In the data rows, 128 means zero.
Some points, each followed by its number:
np.array([100, 166, 108, 161, 136, 144, 91, 79]) 0
np.array([131, 77, 105, 136, 159, 128, 71, 94]) 1
np.array([134, 137, 91, 123, 148, 132, 119, 125]) 2
np.array([149, 99, 130, 114, 132, 111, 126, 139]) 3
np.array([97, 117, 85, 152, 114, 114, 141, 78]) 4
np.array([62, 82, 53, 83, 109, 180, 88, 143]) 5
np.array([102, 125, 106, 146, 127, 116, 122, 100]) 6
np.array([103, 136, 89, 122, 147, 151, 131, 106]) 7
np.array([116, 126, 148, 128, 118, 125, 120, 125]) 8
np.array([157, 112, 192, 140, 99, 96, 182, 150]) 9
np.array([148, 190, 150, 97, 139, 151, 135, 165]) 10
np.array([117, 139, 133, 127, 135, 134, 124, 132]) 11
np.array([88, 79, 92, 90, 118, 170, 92, 141]) 12
np.array([141, 86, 186, 117, 67, 133, 127, 136]) 13
np.array([129, 118, 127, 116, 125, 147, 119, 136]) 14
np.array([111, 112, 70, 144, 192, 136, 146, 57]) 15
np.array([120, 131, 170, 105, 94, 144, 136, 152]) 16
np.array([125, 159, 120, 140, 147, 118, 134, 121]) 17
np.array([77, 153, 199, 197, 92, 80, 182, 45]) 18
np.array([147, 141, 127, 142, 169, 109, 127, 127]) 19
np.array([119, 133, 114, 132, 135, 122, 152, 120]) 20
np.array([172, 126, 146, 134, 130, 135, 88, 158]) 21
New points follow, each followed by the numbers of its three nearest points above by angle, nearest first.
np.array([159, 135, 119, 124, 123, 132, 118, 160]) 21 10 3
np.array([77, 160, 100, 175, 151, 161, 62, 90]) 0 6 7
np.array([97, 131, 95, 121, 139, 150, 135, 118]) 7 5 15
np.array([132, 130, 147, 114, 116, 133, 132, 138]) 16 13 9
np.array([108, 108, 168, 118, 110, 142, 95, 121]) 8 13 16
np.array([169, 131, 109, 123, 142, 131, 107, 169]) 21 2 3
np.array([143, 145, 164, 141, 135, 125, 103, 132]) 21 8 10
np.array([128, 155, 133, 104, 140, 148, 129, 132]) 10 11 14
np.array([7, 205, 39, 209, 152, 220, 0, 0]) 0 7 6
np.array([124, 158, 98, 165, 128, 131, 86, 116]) 0 6 2
np.array([181, 131, 128, 116, 124, 139, 122, 189]) 21 10 3
np.array([114, 148, 139, 115, 135, 133, 110, 127]) 11 10 0
np.array([143, 132, 101, 149, 172, 114, 151, 131]) 19 17 20
np.array([57, 139, 91, 104, 141, 105, 192, 114]) 20 7 4
np.array([150, 137, 168, 109, 101, 96, 181, 157]) 9 16 13
np.array([140, 38, 165, 57, 82, 158, 214, 85]) 13 9 16
np.array([143, 83, 96, 131, 166, 134, 62, 114]) 1 2 12
